In the data rows, 128 means zero.
Here are some points:
[135 136 122  83  62 131 144 119  76 145  71 138 189 146 165 157 139 155
 132 149 119]
[126 143 188 105 191 144 124 134  76 113  74 158 155 117 149 125 112 122
 171 145 112]
[112 111 126 167 155  95 142 131 137 145 161 105 119 155 125  91 114 131
 116 115 144]
[175 113  64 129 135 104 167  97 220 155 244  73  71 168  83 164 101 103
  47 137 168]
[145  95  73 132  66  88 161 111  80 192 119  98 208 219 167 118 121 165
  81 151 173]
[149 143 139  97 147 156 131 102 145 112 134 128  86  77 122 157 140  78
 122 155 112]
[114 140  94 143  91 195  47 145  96 119  84 156 187 121 173 115 117  83
 151 166 145]
[154  97 120 103 102  92 186 103 100 162 120 109 163 174 153 142 127 162
  98 143 141]
[119 101 115 132  86 104 138 123  81 157 110 114 162 146 154 119 148 151
 123 131 136]
[121 137 117  97  68 131 138 123  79 139  72 131 173 134 161 145 152 149
 135 140 122]
[152 123 138 120 167 133 137 108 154 127 156 116  83 103 118 135 133  86
 116 140 133]
[119 115 147 132 149 109 137 127 132 130 138 124 109 116 125 115 132 127
 124 114 126]
[110 127 109 127  67 135 124 131  90 134  90 128 164 139 151 121 154 148
 149 136 122]
[ 87 187 144 123  79 163  65 196  85  68  38 194 205 144 125 135 106 206
 204  97  92]
[120  76  90 164  88 106 139 112 110 181 133  91 151 148 165  94 149 123
  91 135 155]
[130  86 139 152 112  98 142 138 128 145 129 131 131 148 135 107 129 171
 100  98 138]
[126 120 137 156 102 134  96 166 129 113 107 166 150 135 127 115 110 173
 126  96 115]
[108 112  97 159  97 146 104 127 135 141 138 119 119 112 137 106 141  97
 127 129 142]
[115 138 129 137 146 108 142 139 140 128 145 122 119 149 102 128 123 154
 139 109 129]
[115 111 135 151 115 121 122 138 132 134 125 141 134 136 131 109 130 147
 123 111 129]
[132 152  90  90  69 161 123 113  84 142  80 123 176 140 160 162 149 124
 140 164 121]
[117 109 100 131  84 100 153 110 103 164 125 103 162 158 143 125 146 154
 117 135 138]
[124 135 151  86  94 123 148 131  55 132  60 140 196 141 157 144 134 169
 154 136 115]
[ 83 201 128 162 196 176  71 163 149  76 143 138 107 107 103 112  96  81
 188 130 131]
[114 149 117 157 160 108 129 154 111 129 128 134 170 194 127 109  92 173
 154 116 145]
[115 147 117 143 158  98 148 140 148 135 165 110 116 146  98 124 119 153
 139 109 132]
[150 138 145  90 116 159 121 113  79 121  70 151 178 131 170 147 121 126
 144 164 125]
[151 146 188  83 191 118 164 120 108 111 107 146 126 114 124 143 107 137
 153 138 113]
[116  76  78 167  74 102 131 126  93 185 130  97 169 172 173  90 140 129
  93 141 161]
[111 127 115 155 172  92 152 138 156 141 180 104 106 160 104 102 104 144
 121 112 146]
[154 177  83  97 151 132 165  97 222 113 219  80  39 101  66 195 132  93
 109 136 124]
[142  96 134 173 109  77 130 170 172 123 160 148 115 160  98 111 104 208
  89  66 119]
16 more points follow, each with its number after it:
[114 109 157 169 104 116  90 185 133 108 112 173 153 146 119 104 103 198
 131  73 114] 0
[113  81 112 199 115 121  83 158 212 131 199 131  61 108 103  81 139 112
  86  75 134] 1
[131 137 148  81  97 127 157 114  50 136  59 139 197 146 166 146 133 162
 152 156 110] 2
[117 126  77 158  98 142  93 128 215 118 193 111  62  93  94 134 153  94
 102 104 127] 3
[109 146 170 172 255 147 108 137 140 108 156 139  94 110 120  85  90  66
 162 132 149] 4
[140 104 133 143 104 144  96 142 120 123 103 154 145 128 148 123 116 134
 110 128 134] 5
[159  93  99 112  90  85 180  97 118 177 139  99 150 173 141 145 138 153
  83 143 149] 6
[108  84  97 193 106 110 101 152  82 170 119 122 183 181 171  62 114 138
 115 123 173] 7
[126 104 133 134 145  97 154 111 121 160 144  99 123 135 127 115 139 135
 112 121 138] 8
[135 107  54 146  39 130 118 123  95 171 112 111 206 197 167 118 125 140
 100 159 163] 9
[138 154 103 108 127 187  99  99 154 112 135 112  96  78 128 153 140  43
 138 174 130] 10
[ 80 200 127 161 167 192  48 169 153  68 117 155 120  95 104 112 109  88
 205 126 118] 11
[108  90 110 197 108 111  88 159 209 115 187 130  57  99  94  95 136 127
  88  68 130] 12
[ 72 131 123 191 108 158  54 179 132  88 106 161 140 114 130  76 126 137
 162  92 121] 13
[107 148 120 183 192 115 119 158 208 109 210 115  66 124  69 103 108 121
 134  86 140] 14
[154 158  96 108 146 105 166  97 236 112 232  87  22 107  54 179 140 110
  91 113 119] 15
Which two of these numbered points are nearest to each point below, looking only along the 7 directions in which the first points spread most? Their numbers follow each, nearest first.
[115  79 104 201 108 111 100 150 205 129 191 119  66 117 102  82 135 128
  77  70 144] > 1 12
[121 102 126 175 104 104 109 172 164 121 140 161 133 150 106 105 116 198
 102  68 122] > 0 5
[126 103 102 187 116 122 100 146 221 119 202 125  57 114  84 107 134 107
  86  83 129] > 12 1
[ 93 165 145 145  79 144  66 205  95  85  54 197 201 160 117 118  93 220
 178  85  93] > 0 13
[102 149 171 175 255 145 103 139  91 124 121 139 139 135 148  68  69  71
 175 154 158] > 4 11
[119  75 114 192 119 104 113 143 214 136 203 111  50 105  94  91 141 112
  78  74 135] > 1 12
[133 137 124  89  86 125 145 119  63 137  66 137 200 153 161 143 142 164
 152 153 117] > 2 5
[113 133 130 176 209 104 126 144 194 112 200 111  66 127  80 100 107 114
 125  92 139] > 14 12
[115  87 119 144 102 100 140 113 127 147 148 103  96 112 130 103 171 127
 103 117 133] > 8 5
[130 132 109 137 109 170  87 132 110 127  99 144 162 130 160 123 114  97
 131 157 138] > 5 10
[124  84 109 195 110 105  97 147 215 127 201 118  52 113  87  96 137 128
  79  73 129] > 12 1
[103 143 172 182 253 139 100 145 113 118 145 133 134 135 133  70  75  87
 173 132 146] > 4 11
[143  97  64 151  55 113 119 124  95 185 122 106 212 212 172 111 114 148
  86 155 170] > 9 7
[156  95 106 110  96  83 191  96 106 173 133  98 152 174 151 144 136 147
  88 150 144] > 6 8
[119 157 139 144 167 108 131 170 121 109 131 152 166 180 106 123  79 184
 145 107 126] > 0 5
Here are 16 other points, each followed by its number:
[153  98  64 127  78 104 162 107  89 187 123  98 197 217 165 133 115 145
  76 159 166] 0
[107 114 191 134 187  96 147 144  81 128 100 146 139 127 135 104 124 167
 159 103 115] 1
[105 170 141  95 116 199  77 114 130  83  85 150 104  36 141 150 158  45
 177 156 103] 2
[124 126 124 105  61 133 125 128  86 136  67 141 176 129 154 142 151 162
 135 128 112] 3
[148 129 114  87  59 122 153 122  77 148  80 124 196 165 166 159 147 161
 131 151 131] 4
[152 127 130 106 152 150 134 101 168 113 162 114  74  82 119 152 145  65
 114 141 126] 5
[127 116 153 123 139 134 135 122 110 127 108 137 120 102 146 121 139 114
 131 136 122] 6
[133 112 124 120  84 109 138 125  90 144  95 137 165 156 145 134 138 163
 125 135 126] 7
[104  82 113 196 116 104  96 149 193 129 191 127  77 122 104  83 135 135
  94  79 134] 8
[159  92 118 109 118  86 191  94 101 180 142  96 148 174 158 139 136 143
  84 154 150] 9
[132 106  95 143 101 122 121 130 136 141 137 116 143 141 134 118 131 118
  98 133 148] 10
[141 133 159  89 122 166 107 123  86 118  65 168 162 103 163 136 127 112
 141 155 118] 11
[201 120 133  44 172  93 235  44 153 162 179  75  67 124 110 199 142 100
  79 174 134] 12
[181 145  94  94 214  80 236  65 206 160 255  45  41 159  71 174 111  96
  77 150 157] 13
[111 114 210 138 211  82 163 151  96 123 118 143 122 136 120  92 107 179
 150  96 117] 14
[119 123  91 124  51 132 126 128 103 153 110 116 162 145 156 136 157 140
 124 135 132] 15
The same question for these:
[ 99  96  95 212  97 123  74 167 219 109 199 121  63 109  86  82 132 128
  97  69 136] > 8 10
[105 185 126  90  96 226  56 117 123  77  80 145 116  34 140 161 169  49
 193 160 100] > 2 11
[116 170 143  80 111 207  90 106 103  92  74 139 105  33 146 158 169  41
 180 163 105] > 2 11
[124 118 201 129 241  73 173 137 109 124 142 132 105 140 110 105 102 162
 146 103 122] > 14 1
[155 100 196 103 249  57 225  99 140 138 187 106  69 123  91 127 118 144
 111 108 124] > 14 12
[193 122 130  45 146  93 225  62 154 150 171  80  77 130 106 203 145 127
  76 164 120] > 12 13
[149  90  49 150  80  99 162 106 104 191 147  84 199 221 157 124 110 150
  69 162 174] > 0 9
[134  93 125 147 110 102 127 136 126 141 136 126 138 141 141 116 137 145
 107 127 135] > 10 7
[135  99 112 139  87 146  96 126 131 130 129 138 132 125 147 123 133 108
 102 134 138] > 10 6
[148 157 187  81 174 121 171 117  83 119  88 149 158 131 135 144 117 161
 157 142 111] > 1 6
[120 109 156 140 125 134 111 140 126 112 118 152 117 101 130 110 134 127
 132 110 113] > 6 10
[136 138 150  77 112 177 108 110  75 124  57 153 159  95 166 148 138  90
 146 172 117] > 11 6
[ 96 166 156 127  83 153  71 192  93  74  45 199 207 145 126 130 103 218
 188  95  94] > 3 11
[148  86  62 153  58  99 158 110  92 196 131  89 206 223 165 116 117 153
  83 162 173] > 0 9
[124 116 129 123 105 115 140 127  83 141  93 131 171 141 145 125 141 153
 131 128 124] > 7 3
